Here are some numbered points:
1.51/1.50/1.46/0.84/-0.56/0.03/1.16/0.19/-0.07/-0.59/0.52/1.89/0.65/1.27/-0.46/1.50/0.90/-0.43/1.76 0
0.51/0.50/1.08/-0.02/0.24/-0.16/-0.08/0.03/-0.92/-0.32/-0.04/0.21/0.79/-0.07/0.33/0.30/-0.35/1.33/1.07 1
1.17/0.63/1.53/0.68/0.02/0.13/0.26/0.41/-0.24/0.21/0.63/0.63/0.91/0.24/0.08/0.99/0.09/0.37/1.06 2
-1.01/-0.90/-0.74/0.08/1.30/0.22/0.13/0.26/0.11/-0.35/0.23/0.18/-1.03/-0.23/1.48/-0.95/-0.17/1.98/-0.42 3
-0.54/1.19/-0.09/-0.02/0.68/2.19/2.10/0.55/4.33/0.55/1.43/3.06/0.93/3.64/2.58/1.20/1.71/1.10/0.40 4
-0.94/-0.69/-1.53/-0.77/-0.97/-1.05/-0.94/-1.02/-1.16/-0.24/-0.73/-1.81/-0.85/-1.24/-1.22/-1.79/-0.86/-1.36/-1.18 5
-0.58/-0.07/-0.57/-0.62/-0.01/0.18/-0.34/-0.28/-0.28/-0.28/-0.50/0.13/0.97/-0.21/1.16/-0.91/-0.34/1.92/-0.05 6
0.67/1.68/0.83/0.14/0.54/1.60/0.39/0.41/2.43/1.56/0.08/1.50/2.50/1.68/1.85/0.74/1.98/1.04/0.61 7
-0.46/0.80/0.11/0.84/1.86/1.88/0.69/1.02/2.31/1.99/0.22/1.52/-0.20/2.04/0.94/1.02/1.24/-0.34/-0.55 8
-1.44/-1.79/-1.81/-0.95/-0.91/-1.01/-0.74/-0.98/-1.48/-1.73/-0.57/-1.57/-1.36/-1.56/0.06/-2.19/-1.41/0.60/-0.98 9
1.36/1.39/0.79/0.04/-0.84/0.40/-0.26/-0.63/1.45/-0.48/0.88/-0.77/0.57/-0.12/0.78/0.12/2.01/-1.20/-0.65 10
-0.49/-0.84/0.26/0.04/1.10/0.54/0.04/0.44/0.25/-0.07/0.13/0.13/-0.54/-0.06/1.11/0.05/-0.48/1.78/-0.10 11
1.08/1.58/1.45/1.01/1.46/-0.61/0.48/0.05/0.19/0.91/0.44/0.07/-0.12/-0.07/-0.43/0.44/0.72/-0.35/0.84 12
0.72/1.18/1.33/0.11/0.65/-0.77/-0.24/-0.21/-0.26/0.57/0.52/-1.37/-0.61/-0.18/-0.72/-0.15/-0.15/-0.85/0.15 13
-0.10/1.04/0.16/-0.49/-0.72/1.13/0.69/-0.51/1.52/0.13/0.04/0.72/-0.31/2.35/-0.04/0.59/0.50/-1.45/-0.35 14
-1.02/-1.43/-2.08/-0.15/-1.77/-0.90/-0.16/-0.48/-0.25/-0.73/-0.17/-0.65/-1.03/-1.08/-1.55/-1.48/-0.40/-2.02/-1.07 15
-0.67/-0.76/-1.40/-0.48/-1.70/-0.24/-0.06/-0.82/-0.36/-0.86/-0.62/-0.07/-0.84/0.12/-1.11/-0.53/-0.17/-1.95/-0.52 16
-0.87/-0.66/-0.52/-0.14/1.19/0.30/-0.66/0.25/-0.05/0.69/-1.02/-0.32/-1.19/0.06/-0.20/0.51/-0.17/-0.54/-0.52 17
0.03/0.05/0.59/0.36/1.50/-0.26/0.03/0.43/-0.30/0.30/-0.39/0.16/-0.06/-0.68/0.17/0.42/-0.38/1.49/0.29 18
0.95/0.40/0.43/1.52/0.66/-0.31/0.89/0.35/0.61/0.75/1.49/0.72/0.19/0.00/-0.36/0.49/1.70/-1.44/0.81 19
1.12/1.65/1.23/-0.02/0.18/-1.13/0.17/-0.34/-0.78/-0.21/0.40/-0.42/-0.13/-0.02/-0.89/0.37/0.04/-0.54/1.02 20
-1.39/-1.35/-1.76/-0.10/1.02/0.22/-0.80/0.71/-0.15/0.60/-0.43/-0.27/-1.53/-0.38/0.11/-0.27/0.15/-0.55/-1.23 21
-0.39/-0.48/-0.53/-0.16/-0.33/-0.79/-0.71/-0.37/-1.32/-0.33/-0.63/-0.88/-0.33/-0.92/-0.78/-0.74/-0.51/-0.60/-0.08 22
-0.37/-0.31/-0.59/-0.55/-0.95/-0.03/0.15/-0.59/-0.29/-1.38/0.01/0.15/-0.17/0.19/0.34/-0.49/-0.18/0.25/0.01 23
-0.91/-1.20/-1.29/-0.82/-0.85/-0.39/-0.82/-0.52/-0.95/-0.71/-0.98/-0.86/-0.81/-0.82/-0.58/-0.49/-0.78/-0.81/-0.75 24
-0.13/-0.05/0.20/-0.48/-0.90/0.95/0.18/-0.20/0.13/-0.35/-0.25/0.48/0.28/1.25/0.29/0.21/-0.30/0.20/-0.03 25
New points follow, each followed by the numbers of its two nearest points above by angle, nearest first.
-1.11/-0.97/-1.33/-0.88/-0.85/-0.83/-0.76/-1.04/-1.03/-0.91/-0.50/-1.70/-1.36/-0.96/-0.63/-1.76/-1.04/-0.83/-1.11 5 9
-1.05/-0.98/-1.21/-0.37/0.11/-0.29/-0.71/-0.32/-0.52/0.05/-1.09/-0.71/-1.08/-0.42/-0.69/-0.44/-0.41/-1.14/-0.60 24 5
0.09/-0.15/-0.01/-0.17/0.12/-0.91/-0.44/-0.39/-1.53/-0.78/-1.09/-0.29/-0.75/-0.54/-1.10/0.49/-0.19/-0.98/0.73 22 24
0.00/-0.21/-0.64/-0.61/-1.33/-0.55/-0.59/-0.42/-0.55/-0.55/-1.02/-0.46/0.16/-0.39/-0.89/0.05/0.05/-1.44/0.16 16 24
-0.08/-0.14/-0.39/-0.50/-1.13/-0.33/-0.09/-0.57/-0.80/-0.93/-0.49/-0.19/-0.78/0.34/-1.01/0.12/-0.20/-1.46/0.02 16 15
0.65/2.01/1.12/0.54/1.08/0.51/1.95/0.17/2.72/0.98/2.31/1.11/0.45/1.76/0.58/0.56/1.43/-0.17/0.39 4 7
2.88/1.97/2.86/0.67/-0.02/1.35/1.26/1.60/1.19/1.41/1.39/1.62/2.29/1.74/0.10/3.17/0.14/1.74/1.15 2 0
0.93/1.50/0.80/1.40/0.65/0.53/0.94/0.03/0.70/1.03/0.90/1.82/1.94/0.66/1.23/-0.46/1.44/1.46/1.27 7 2
-0.72/-1.38/-1.19/-0.24/-1.15/-0.78/-0.40/-0.60/-1.47/-1.55/-0.16/-0.94/-0.78/-1.03/-0.27/-1.39/-0.86/-0.42/-0.42 9 24
0.40/1.15/1.13/0.29/1.74/-0.16/-0.05/0.07/0.47/1.21/-0.41/-0.52/-0.64/0.22/-0.38/0.64/0.39/-0.64/0.22 12 13
0.47/0.68/0.63/0.51/0.52/1.22/1.62/0.41/2.98/0.51/1.47/1.48/0.75/1.58/0.85/1.46/2.05/-0.71/0.28 4 8
-0.47/-0.45/-0.49/0.05/-0.07/-0.36/-0.08/-0.30/-0.58/-0.46/0.04/-0.28/-0.14/-0.49/0.25/-1.10/-0.48/0.62/-0.07 9 6
-0.41/-0.18/-0.49/-0.33/0.10/-0.47/-0.31/-0.25/-0.42/-0.26/-0.23/-0.82/-0.12/-0.82/0.22/-1.00/-0.40/0.54/-0.57 9 5
2.45/0.88/3.72/0.79/1.00/0.76/0.13/2.15/0.05/0.75/1.71/0.82/1.24/1.01/0.51/3.57/-0.25/1.27/1.68 2 0
-0.67/0.27/0.03/-0.14/1.15/1.31/-0.12/0.30/1.31/1.48/-0.28/0.15/-0.56/1.24/0.59/0.19/0.16/0.08/-0.94 8 4
0.37/1.91/-0.49/-0.67/0.17/-0.49/-0.16/-0.14/-0.44/0.68/-0.52/0.16/1.69/-0.89/0.05/-0.55/-0.50/2.59/-1.27 6 1
0.18/0.29/0.31/0.10/-0.48/0.84/0.87/-0.02/0.76/-0.01/0.68/0.97/0.95/0.97/0.57/0.06/0.40/0.47/0.22 4 7
1.81/2.33/0.19/1.02/0.03/1.40/1.37/0.89/1.58/1.93/0.33/2.43/3.53/1.34/1.12/0.96/1.31/2.53/0.49 7 4
0.82/1.52/1.97/0.65/2.42/-0.17/0.25/0.31/0.13/1.09/-0.11/0.11/-0.01/0.22/0.17/0.85/0.23/0.99/1.11 12 18
0.39/1.02/0.67/-0.35/0.07/-1.19/-0.42/-0.81/-0.48/0.30/0.25/-1.93/-1.23/-0.57/-1.28/-0.72/-0.43/-1.69/-0.45 13 5
1.41/1.11/0.62/-0.56/-1.32/-0.04/-0.37/-0.19/1.58/0.39/-0.49/-0.68/1.41/-0.37/0.01/0.48/1.55/-1.43/-0.08 10 7
0.00/-0.11/-0.73/-0.46/-1.07/-0.97/-0.45/-0.62/-0.21/-0.18/-0.48/-1.23/-0.30/-1.10/-1.08/-0.83/0.07/-1.55/-0.61 5 15
0.17/-0.60/0.13/1.35/0.61/0.34/0.14/0.81/0.05/0.55/0.16/0.51/0.09/-0.19/-0.03/0.64/0.41/-0.61/0.20 19 8
2.12/2.94/3.21/0.71/1.55/-0.11/0.90/0.84/0.97/1.13/2.04/0.41/1.07/0.91/0.47/1.33/0.37/1.43/1.08 2 12
-1.53/-1.74/-1.83/-0.85/-0.79/-0.50/-0.90/-0.78/-1.52/-1.24/-0.89/-0.93/-0.60/-1.08/0.23/-1.82/-1.16/0.58/-0.68 9 24
